[-26.9  18.9 -65.6  35.4 -67.8 -10.1  36.1  83.6 -44.1 -76.2] = B
[  9.1 -24.8  57.1 -12.0  79.0  -9.0 -48.4 -72.2  55.4  60.8] = F
[-22.7   3.3 -18.4  79.0 -12.0 -14.5  11.9  27.0  -7.6 -15.7] = W
[ 10.2  -9.1  12.0 -49.5 -10.1 -67.8 -44.1  83.6  36.1 -76.2] = E
asked: [  9.1 -24.8  57.1 -12.0  79.0  -9.0 -48.4 -72.2  55.4  60.8] : F
rev: [-76.2 -44.1  83.6  36.1 -10.1 -67.8] : B
rev: [ 36.1  83.6 -44.1 -67.8 -10.1 -49.5  12.0  -9.1] : E
rev: [ -7.6  27.0  11.9 -14.5 -12.0  79.0 -18.4   3.3 -22.7] : W

[ -4.3   0.0 -54.7 -48.3] : Q
[  0.0 -54.7  -4.3  92.8] : N
[ 0.0 26.9 -2.1 60.1] : L
[  0.0  -4.3 -54.7  92.8] : C
rev: [ 92.8  -4.3 -54.7] : N
asked: [  0.0 -54.7  -4.3  92.8] : N
rev: [-54.7  -4.3   0.0] : C
rev: [-48.3 -54.7] : Q
rev: [-48.3 -54.7   0.0] : Q

[-12.3 -31.4  -6.7 -19.1 -24.4  21.7  22.0   7.4 -10.4   5.1] : U
[  7.4 -10.4   5.3 -18.8  -4.6  15.0   8.1  13.9 -13.3  22.1] : V
[-17.6 -57.3 -12.7   1.5 -92.6  45.3  57.4  14.0  -3.8 -12.9] : J
[-10.2 -19.1  -3.4 -21.4  10.0  14.3   6.6   4.9 -15.2  23.7] : G
[-22.1 -57.7 -14.8  -2.9 -99.9  58.5  44.6   3.8 -22.3 -15.2] : T
[-12.8 -37.8 -11.2 -19.7 -30.0  22.2  14.0  11.5 -15.8  13.1] : A
[-19.1  -3.4 -21.4  10.0  14.0   4.4  22.0   7.4 -10.4   5.1] : H
asked: [-19.1  -3.4 -21.4  10.0  14.0   4.4  22.0   7.4 -10.4   5.1] : H
rev: [ 14.3  10.0 -21.4  -3.4 -19.1] : G

[ 20.9  21.7 -34.6  22.4 -29.9 -58.3 -71.7 -18.7]  M
[-24.0 -13.7  37.2   6.3 -26.6 -83.1   3.7  49.5]  Z
[ 30.6  28.9   0.0 -35.3 -49.6 -24.1 -61.1 -49.1]  Y
[ 15.9  17.4 -41.8  -3.1  37.6 -24.0 -44.0 -86.2]  P
[ 33.1  36.3 -42.0 -59.9 -12.4 -18.4  62.4   5.1]  D
[ 22.5 -11.6  15.7  17.4  92.0 -42.0 -26.0  11.7]  R
[-31.1   4.5  -2.4  -6.6  35.0  16.4 -44.4 -86.6]  X
[ 16.8  33.1 -24.4  44.9   9.1  45.5  71.4  32.5]  S
rev: [ 35.0  -6.6  -2.4   4.5 -31.1] : X
rev: [-42.0  92.0  17.4] : R
rev: [-18.7 -71.7 -58.3] : M
rev: [-42.0  36.3] : D
rev: [17.4 15.7] : R
rev: [-61.1 -24.1] : Y

[ 49.9 -39.8  33.9  -2.1 -17.4 -19.8  -9.6  23.9  18.0 -62.6]  tume
[-27.8  33.6   7.7 -27.3  59.9  49.5 -42.6  -4.9 -43.4   6.9]  Fese
[ 27.9  -4.3  53.7 -21.7 -18.5  -3.2 -54.9 -23.4  -8.1 -51.9]  lav
[-14.6 -17.9 -21.3  58.9 -44.6  -9.1  42.2  -1.2 -25.2  22.2]  Mudi
[-12.9  40.1 -28.3 -56.3  81.5  27.8  -1.6  31.3  34.3  15.4]  taban
[ -1.2 -25.2  22.5  58.9 -44.6  -9.1  42.2  -1.2 -52.0  -2.6]  fusaf
[ 27.8  -1.4 -34.3  54.3 -15.7  -3.5  48.7  27.9 -28.7  34.7]  Bam
[  4.7  13.9 -24.5  -4.0  32.5  10.3  29.9  38.4  23.0  -4.2]  Pog
rev: [-1.6 27.8] : taban
rev: [ 22.2 -25.2  -1.2] : Mudi
rev: [-4.2 23.0 38.4] : Pog
rev: [-21.7  53.7  -4.3] : lav
rev: [31.3 -1.6] : taban
rev: [-18.5 -21.7  53.7  -4.3] : lav

[-18.9   2.1   0.3  -8.8  91.4] -> mobeb
[-39.0  24.4  80.7 -22.7   0.5] -> tebeb
[-25.5 -18.9  91.0 -19.0   2.1] -> lep
[-39.0  24.4  -0.3  -4.9  88.0] -> gikav
rev: [ -4.9  -0.3  24.4 -39.0] : gikav
rev: [  2.1 -19.0] : lep
asked: [-39.0  24.4  80.7 -22.7   0.5] : tebeb

[ 14.0  -0.9  45.0 -32.4 -37.3 -30.7 -51.8  59.8] = Tamol
[ -1.0  45.0 -32.4 -37.3 -32.6 -44.5  44.3 -29.6] = nizu
[ 60.2 -90.7   4.0  55.1 -32.6 -44.5  64.0  53.7] = Gop
[ 14.0  -0.9  45.0 -32.4 -37.3 -30.7 -51.8 -39.8] = Sove
rev: [ 59.8 -51.8] : Tamol
asked: [ 14.0  -0.9  45.0 -32.4 -37.3 -30.7 -51.8  59.8] : Tamol
asked: [ -1.0  45.0 -32.4 -37.3 -32.6 -44.5  44.3 -29.6] : nizu
asked: [ 14.0  -0.9  45.0 -32.4 -37.3 -30.7 -51.8 -39.8] : Sove

[ 40.4  34.7 -23.8   5.8 -11.8] -> Led
[ -4.4  -1.8 -37.8  -9.7   2.2] -> befo
[ 0.7  0.7  1.6 -0.8  2.3] -> petes
[ 0.1  0.0 -0.1  0.0  0.0] -> poze
[-14.2  22.4  14.5   2.4 -32.6] -> tomob
[ -2.6  13.8 -61.7 -21.5  30.5] -> lasa
[0.0 0.0 0.0 0.0 0.0] -> vebi
[ -9.9  -7.6 -23.8   5.8  36.0] -> luk
[ -8.3  13.5   9.6   2.0 -20.1] -> Dad
[ 5.8  2.7 14.9 31.3 91.8] -> Zod
[  9.5  40.4  34.5 -12.4  68.2] -> sumur
[-57.1   2.0 -17.3  92.3 -18.3] -> zus
asked: [ 0.1  0.0 -0.1  0.0  0.0] : poze
rev: [34.5 40.4] : sumur

[ 37.2 -22.3   1.0 -12.6 -50.0 -54.6 -14.7 -24.2 -13.9  -4.9  45.5  -1.5
 -35.5 -46.9  34.9  -7.4  -2.9  29.0   4.2 -15.4  53.8  34.4 -35.4  -4.7
   8.9  10.1  -4.5 -21.5 -28.1 -20.3  30.7] = vud
[ 47.8 -14.7   1.0 -12.6 -54.6 -50.0 -22.3 -21.3 -28.6  -4.9  69.7 -36.6
  24.7 -77.1   3.6 -13.1  14.0  31.4  -1.0 -51.9  50.0  36.1 -32.6   2.6
  14.8 -13.5  10.7 -11.6 -26.4 -20.3  30.7] = tufo
[ 37.2  10.8  44.8 -23.7 -36.4 -34.6  -7.9 -24.2 -13.9  -4.9  45.5 -35.5
  34.9 -46.9  -1.5  -7.4  -2.9  29.0   4.2 -15.4  53.8  34.4 -35.4  -4.7
   8.9  10.1  -4.5 -21.5 -28.1 -13.5  50.7] = Kikar
rev: [ -1.5 -46.9  34.9 -35.5  45.5  -4.9] : Kikar
rev: [-22.3 -50.0 -54.6 -12.6   1.0 -14.7] : tufo
rev: [  4.2  29.0  -2.9  -7.4  34.9 -46.9 -35.5  -1.5  45.5  -4.9 -13.9 -24.2] : vud

[  3.2   3.8  -2.8  -6.8  11.0   8.7  -4.2  -6.5  -5.4   9.6 -17.5   1.4] : Deg
[ 17.9  18.5  -8.5  -1.7  15.7 -15.8   5.9 -43.8 -41.6   3.7 -28.1 -27.1] : gike
[-11.6   9.9   3.5 -16.9   9.3   7.8  10.0 -15.5 -12.8   9.5   0.1 -26.6] : Tum
[  3.5  29.0 -15.8  -4.5 -34.6 -15.3  12.8  14.0  16.5 -27.1   0.3 -10.5] : Rel
[-15.4  19.6  28.1 -33.9  48.5  17.4  18.6  -4.4  19.1  37.1 -21.1 -49.9] : saro
[  5.7  31.8  -1.7 -13.4  -8.1 -14.6  17.0  -2.0  10.7  -9.5 -20.6 -10.0] : fasu
[ 29.9 -31.4 -58.2  77.4  -4.8  31.4 -31.8 -24.2  78.1   8.9 -32.6 -22.8] : Non
[ 16.3 -13.2  -2.8  25.6 -31.1 -32.5  -6.2   3.6  -9.6 -11.4  24.4   2.0] : toz
[ 29.0   3.5 -31.4  77.4 -32.6 -22.8 -24.2  -4.8  31.4 -31.8   8.9  78.1] : Linon
rev: [ -9.6   3.6  -6.2 -32.5 -31.1  25.6  -2.8 -13.2] : toz
rev: [ 78.1   8.9 -31.8  31.4  -4.8 -24.2 -22.8 -32.6  77.4 -31.4   3.5] : Linon
rev: [  9.5 -12.8 -15.5  10.0   7.8   9.3 -16.9   3.5] : Tum
rev: [-26.6   0.1   9.5 -12.8 -15.5  10.0] : Tum
rev: [31.8  5.7] : fasu
asked: [  3.5  29.0 -15.8  -4.5 -34.6 -15.3  12.8  14.0  16.5 -27.1   0.3 -10.5] : Rel

[ 23.0   8.8 -15.8   1.1] : Guran
[ 15.5  13.7 -20.3  23.6] : nadap
[  3.9  21.3 -57.0 -54.5] : teset
[ 16.6  -6.4 -26.0   1.3] : nas
[ 67.4  21.3 -57.0 -54.5] : gasas
[ 16.6  -6.4 -26.0  31.0] : mafi
[ 19.3  -7.8 -17.4 -35.5] : deno
rev: [ 31.0 -26.0  -6.4] : mafi
rev: [21.3 67.4] : gasas
rev: [ 23.6 -20.3] : nadap
asked: [ 16.6  -6.4 -26.0   1.3] : nas
asked: [  3.9  21.3 -57.0 -54.5] : teset
asked: [ 67.4  21.3 -57.0 -54.5] : gasas
rev: [ 23.6 -20.3  13.7] : nadap

[73.1 63.0  3.3  2.7]  noru
[ 0.7  1.8 46.4 92.3]  zupad
[ 1.8 46.1 92.3  4.8]  dizi
[99.2 15.7  3.0  0.0]  Loti
[73.7 63.9  5.1 92.3]  Fubaf
[ 0.2  5.5 78.6 57.7]  nabig
[78.3  8.0  1.3  1.3]  Vage
[ 0.8  8.8 92.0 44.0]  Gibuk
rev: [ 4.8 92.3 46.1] : dizi
rev: [92.3 46.4  1.8] : zupad
rev: [92.3  5.1] : Fubaf
rev: [46.4  1.8  0.7] : zupad

[ 34.0  29.3 -21.4  34.6  45.1 -22.3]  vilen
[-68.6  81.2  17.2 -45.9 -43.6 -37.5]  famib
[ 52.0 -87.6  68.3  49.8  13.7 -49.6]  nul
[-83.0  48.4  37.4  27.5 -67.2 -53.6]  Pud
[ 34.0  29.3 -21.4  34.6  45.1 -23.1]  Tem
asked: [ 34.0  29.3 -21.4  34.6  45.1 -23.1] : Tem
rev: [-43.6 -45.9  17.2] : famib
asked: [ 34.0  29.3 -21.4  34.6  45.1 -22.3] : vilen
rev: [27.5 37.4] : Pud
rev: [ 49.8  68.3 -87.6  52.0] : nul

